In the data rows, the value 128 means zero.
Some points:
[120 113 109 138 196 101  78 125 119 162  88 125 114 131 132 150 164  93
  89 165  81 100 140  82 111 154 172 102 128  85  68 127  97 129 124  73
 207  52 131 141  99  96 167 150 102]
[129  95  79 138 172 106  97 130 115 154 145 129 109 152 148 143 130 117
  90 172  36 108 127 108 116 178 157 136 161  97 110 101 110 171  92  77
 137  81 143 124  51 223 128 205 110]
[105 134 107  97 185 187  70 156  24 161 136 101 112 135  62 129 121 106
 136 172  71  75 114 128 108 157 123 176 148  78 145 122 119 179 147  37
 116  39 130 106 119 105 101 176  72]
[193  93  72  75 131 101  70 105  73 147 115 207 141  93 112  98  86  79
  93 158  60  55  98  93 120 182 152 153 118  75  64  99 103 138 149  56
 125  94 178  91 106 152 116 142  93]
[ 71 124  87 129 174 139 130 184 127 182 132 118 112 157 117 154 150  92
 131 110  74  71 113  70 141 146 171 149 142  74 107 189  96 152  91  61
 185  55 131 112 142 151 105 160 105]
[ 71 133  84  84 150 105  77 152  91 163 141  83 129  81 113 172  89  67
 121 167  85 112 118 114 128 144 146 137 143 133 138 133  96 154 178 117
 196 138 104  97 129  89  93 134 104]
[135 136  83  67 184  87  78 160  62 170 103  77 123 168 144 140 126  67
 114 227  47  81 114  92 139 120 136 125 153  93 118 149  78  90  92  50
 113  96  98  90  93 134 119 182  94]
[127 136 135 106 148 162  80 139 132 179  87 118 100  90 137 150 175 116
 107 144 114 138 124 101 116 152 164 166 131  81 132 163 126 139 173  75
 184  78 139  88 128 161  95 155 122]
[132 116 109 103 141  97  98 106 139 181 136 114 160 175  92  89 107 139
  97 137 109 119 129 110 109  57 149 158  92  90 122 139 115 158 139  90
 136  96 144 124 125 102 121 162 136]
[124 111 105 117 159 166  96 161 109 118 145 133  93 181 142 171  97 147
 162 178 102 113 108 175  97 118 132 133 154  90  98 165 134 130 158 102
 100  77 135 121 106 145  97 111 139]
[159 113  91 146 160 112  72  96  87 113 145 125 136 111 108 121 115 131
  97 141  78  97 102 115 161  59 191 115 139  87 103 160 129 129  74 123
 127  94 151  94 113 158  70 113 113]
[ 95 128  74 104 167  94  45 130  89 166 110  82 125 128 125 155  76  68
  69 181  74  85  78 160 140 162 171 148 134  85 153 130 121  94 123  95
 185 117 150  73 108 129 140 126 102]
[ 95 107  79 115 122 110  46 183 142 183  77 113 160 129 128 177  82 119
  70 117  53 126 115 107  65 115 118 138  93 137 132  98 107 138 117  75
 136 110 175 113  80 142  90 164  75]
[150 108  84 128 185 123  85 186 103 139 142  85 142 131 126 124 115 107
 198 162  71 125  97  96 103 125 136 121 132 106 117 137 152 161  98 128
 114 144 181 161 104 143 111 158 113]
[155 121  91  93 181 165 130 155  59 146 145 144 105 114 108 167 167  44
 142 123  36 169  63 137  84 154 133 153 126 107  88 179 144 147 108 119
 146 128  67 109 127 144 118 191 113]
[136 103 138 124 131 165 136 162  91 152 173 117  65 182 116 142 113 106
 112 157  70  78 102 115  82 129 135 104  98 131 169 131 100 164 113 139
 120 154 146 135  84 136 133 155 116]
[120  54 136 140 175  89  78 139 109 184 127  63 171 121 142 178 101  76
  94 195  78  92  89 109 127 167 171 133 117 132 122 131  89 160 105  63
 122 118  93  32 138 119 113 143  80]
[ 58 129 123 130 137 119  99 156  53 190 139 138 121 157 160 172 154 110
 138 173  72 165  88 133 123 169 160 120 109 113  59 138 107 129  70  61
 162  90 174 152 151 106 101 136  97]
[157 124 110 137 146  94  73 193 107 173 185 122 133 144 162 175 117  85
 128 146  84 117  78 123  73 171 115 194 160 166  84 182  78 123  83 105
 173  66 113 112 128 144  89 184  59]
[ 88 104 149 105 143 144  86 148  84 114 132 132 133 164 149 192 138 134
 133 122 112 110 129 131 101 126 123 161 111  74 119 128 125  92 108 108
 121  98 112 126 149  96 132 133  95]
[147 137  89 117 158 132  72 167  89 155  85  99 143 140 125 179 114 100
  78 172  54 113 143 154 114 135 148  96 139  92 101 167  94 142  85  78
 217 109 141  80 124 130 130 111 102]
[113  48  92  57 153 108  83 101  68 176  88 143 103 142 107 157 126  81
 111 171 123 139  59  85 100 126 171 145  98  98 174 113  61 158 134  56
 161  97 144 110 105  87 121 129 150]
[101 125  89 105 155 123  84 153  62 128 118 118  95 110 100 158 111  79
 137 151  73 106  39 114 101 166 167 134  41 121 124 158 102 156 131  85
 144 124  97 119 111 107  89 177 137]
[135 153  76  89 129 130  66 178  60 213 130  58 131 131  94 177  98 113
 107 164 100  69  98  81 119 152 155 164 176  80 133 173 103 107 105  53
 166 107 122 116 101  85 132 152 140]
[126 118 127 132 119 120 140 151  87 148 101 141  96 136 137 211 104  97
 141 166 149 122  91 161 110 106 101 133 150  59  98 109 126 118 125 100
 136  84 137 119 135 111 123 173 108]
[100  95  87 120  87 118 109 132 134 145 139 131  92 127 173 111 119 126
 113 117 138 105  48 135 107 131 149 133 163  75  98 106  91 122  59 114
 120 111 130  93 151 114 127 114 120]
[ 66  81 115  86 166 125 103 121  73 209 106 135 115 155 141 169  91 124
 167 184  67 123 109 166 125 164 156 172 114  84 117 126  46 164 124  49
  97 123 104 171  64 111 135 158 109]
[109  98  79 121 170 153 101 130  72 176  90 122  95 156  84 175 131  98
 116 140  56 170  98 123  89 152 119 155  98 110 125 144  97 127 125 116
 135  75 135 108 109 156  96 129 140]
[ 95  87 127 170 205  75  35 182 108 167 141 118  73 110  97 166 133  96
  93 189  71  75 126 100 137 185 136 173 123  98 100 139 114 165  77  69
 115 116  73 132 162 152 101 135  81]
[115 114  98 105 198 107 110 128  34 160  87 111  88 154 122 152 123 133
  44 109  91 117 110 128  90 164 164 107 102 113  72 134  93 158 105 124
 163 119 142  91 110 134  98 127 112]
[ 68  70  98 141 125 133  76 134  72 158 158 138 109  72  85  95 108  68
 120 139  85 112 150  94  71 167 154 164  87 114  97 148  71 154 158  79
 133 122 134  51 101  76 104 167  67]
[147  90 103 134 143  88  86  74  98 153 110 102 140 140 104 132 137 107
 117 127 128  59 103 122 122 145 118  96 141 112  94 176 152 114 104 105
 149 101 174  96 146 129 148 146  91]
[ 99 116 116 137 163 138 120 183  91  70 134  84  98 132 147 181 118  82
 119 131 112 132  96 119  79 156 100 121 147  97 129 150 154 125  98  38
  81 172 175 156 100 127 144 150  98]
[124 135 125 109 133 124  93 156 123 188 118  59 125 151 151 162 111  80
 107 153  63 165  70  58 136 174 135 149 163 100 119 174 118 153  94  84
 154  71 165  83  80 104 148 106  65]
[148 120  99 139 130  92 138 123 127 170 167 128 124  93 106 130 130  64
 147  98 131  74 142 124  95 112 148 174  84 171 113 104  99 139 106 120
 133 112 136 101 103  98 133 129 122]
[124  89  82 119 180 103  58 143  84 174 142 111  55 121 122 157  90  92
 125 170  99  62 131 104 112 136 187 154  93  70  71 124 107 133 102  71
 185  84 102 116 129 179 110 172  81]
[115 145 136 131 160  77 132 141 102 118  99  86 128 156  86 140 150 126
 162 141  84 113  81 121 145  91 138 194 137  82 147 144  76 146  93  98
 140  79 137  93 139 109 145 153 105]
[111 170  65  94 134 168  99 152  99 137 100 113 123  91 129 163 119  46
 100 111  93 120 136 116 109 127 133 148 144 181 144 140 105 151  92  90
 183 110  98  96 108 121 113 156  70]
[111 141 128 178 170 106  58  85  96 179 146 100 138 212 127 186 131 118
 136 210 118  70 174  87  73 159 144 135 106  93  93 135  88 194  79 150
 101 131 171 108 106 109 137 165 102]
[110 127  71 128 149 156  62 146  43 192 128 102 138  87 129 142 122 108
  94 111  66 101  94  93 123 103 119 141 123 111  66 190 108 160 116 101
 158  63 201 139 148 144 118 132 160]
[109 138  99 148 132 141  75 192  88 201 109 127 147 191 154 139 100  91
 104 165  64 111  81  87  98 132 170 168 172 145  84 134 110 150 111 102
 175 101 141 103  98 141 132 144 115]
[ 86 117 145  84 187 108  98 126  46 208 155 141 104 153 112 175  90 105
 151 186  70 100  47  58  81 160 126 127 130  81 112 158 115 142  91  78
 160  88 122 119 103 118  97 133 158]
[112 135  76 137 175 105 106 172 105 205 116 147  92 130 160 150 161 124
 131 153  75 137 129 109 108 153 146 148 126  84 169 140 136 167 149  69
 162  58 118  95 110 124 157 151 100]
[ 99 130  99 114 116 139 123 128  75 159 167 100 129 110 153 149 134  83
  94 114  58 128 111 143  60 156 183 149 127 107  78 129  77 146  82  55
  92  52 128 144 136 149  93 140 138]
[117 143 127 164 159 148 111 160  89 142 118 131 136 138  78  70 102  83
 150 104  98 120 144 119 129 132 156 110 146  62 150  86  66 112  97 101
 171 111 153 108 108  87 108 172  82]
[ 93 112  94  94 180 106  66 134  54 165  83 127  71  81 107 161  72 137
 169 152  45  99  94 137 104 125 145 212 132 145 135 147 117 119  93  66
 148 105 158 105 155 123 139 188 125]
[102  78 132  77 152 110  80 152  58 189 124 127  81 168 131 138  70  77
 123 186  84 109  83 103 107 198 148 152 132  89 126 179 122 166  75 111
 138  82 141 128 106 102 102 164 180]
[ 66 118 116  73 133 109  39 186 104 177 122 127  79  89  76 166 116  88
 134 139 115 104 139  80 130 151 178 104 119 116 120 119 101 149 160  72
 164 119 138 106  94 124 169 175 138]
[143 109  98 100 231 142 123 136  90 166 120 122  85 170 134 182 154 103
  71 166  28 117  79 137 122 170 152 124 135  95  87 146 111 147  79 100
 112  94 162  98  85  96 100 183 126]
[ 59  88  71  79 161 163 120 158  84 145 144 116 135 107 117 136  72 125
 122 212  92 169 106  99 144 178 159 122  62 121  92 124  97 160 136  72
 108 136 121 129 101 124 121 141 138]
[ 95 115  99  66 208 119  91 123  43 176 150 100 111 106 116 144 116  90
 113 196  85  60 111 156 113 142 149 192 124  94 106 155 114 183  53  88
 117 104 151  72  79 160 153 178 114]
[ 89  81  87 103 145 112  97 145  86 185  53 131 149 104 114 129 138 129
 115 140  47 125 122 103  97 102 160 174 104 129 119 132  94 172  88 101
 142  87 174 148  91 117 104 156 102]
[ 94 130 100 101 161 130 143 109  72 159 100 146 135 109 111 181 149  93
  39 159 131 111 114 137  76 179 186 108 118 119  77 169  83 117  95  84
 108  64 132 129 146 106 164 141  54]
Along one direction, these points spread out more than along any other. Take the direction at right angles to it along which they spread out most. Go by this last direction. How many in every 100 of the points above lie lower along it than each point below? Answers are rounded to whole numbers. More than half of the points above lie lower than the first one.
[ 95 115  99  66 208 119  91 123  43 176 150 100 111 106 116 144 116  90
 113 196  85  60 111 156 113 142 149 192 124  94 106 155 114 183  53  88
 117 104 151  72  79 160 153 178 114] 32
[ 68  70  98 141 125 133  76 134  72 158 158 138 109  72  85  95 108  68
 120 139  85 112 150  94  71 167 154 164  87 114  97 148  71 154 158  79
 133 122 134  51 101  76 104 167  67] 98
[120  54 136 140 175  89  78 139 109 184 127  63 171 121 142 178 101  76
  94 195  78  92  89 109 127 167 171 133 117 132 122 131  89 160 105  63
 122 118  93  32 138 119 113 143  80] 74
[ 66 118 116  73 133 109  39 186 104 177 122 127  79  89  76 166 116  88
 134 139 115 104 139  80 130 151 178 104 119 116 120 119 101 149 160  72
 164 119 138 106  94 124 169 175 138] 91
[ 99 130  99 114 116 139 123 128  75 159 167 100 129 110 153 149 134  83
  94 114  58 128 111 143  60 156 183 149 127 107  78 129  77 146  82  55
  92  52 128 144 136 149  93 140 138] 25
[ 71 133  84  84 150 105  77 152  91 163 141  83 129  81 113 172  89  67
 121 167  85 112 118 114 128 144 146 137 143 133 138 133  96 154 178 117
 196 138 104  97 129  89  93 134 104] 94
[155 121  91  93 181 165 130 155  59 146 145 144 105 114 108 167 167  44
 142 123  36 169  63 137  84 154 133 153 126 107  88 179 144 147 108 119
 146 128  67 109 127 144 118 191 113] 13
[124 111 105 117 159 166  96 161 109 118 145 133  93 181 142 171  97 147
 162 178 102 113 108 175  97 118 132 133 154  90  98 165 134 130 158 102
 100  77 135 121 106 145  97 111 139] 0
[148 120  99 139 130  92 138 123 127 170 167 128 124  93 106 130 130  64
 147  98 131  74 142 124  95 112 148 174  84 171 113 104  99 139 106 120
 133 112 136 101 103  98 133 129 122] 87
[127 136 135 106 148 162  80 139 132 179  87 118 100  90 137 150 175 116
 107 144 114 138 124 101 116 152 164 166 131  81 132 163 126 139 173  75
 184  78 139  88 128 161  95 155 122] 81
[ 86 117 145  84 187 108  98 126  46 208 155 141 104 153 112 175  90 105
 151 186  70 100  47  58  81 160 126 127 130  81 112 158 115 142  91  78
 160  88 122 119 103 118  97 133 158] 9
[117 143 127 164 159 148 111 160  89 142 118 131 136 138  78  70 102  83
 150 104  98 120 144 119 129 132 156 110 146  62 150  86  66 112  97 101
 171 111 153 108 108  87 108 172  82] 79
[111 170  65  94 134 168  99 152  99 137 100 113 123  91 129 163 119  46
 100 111  93 120 136 116 109 127 133 148 144 181 144 140 105 151  92  90
 183 110  98  96 108 121 113 156  70] 92
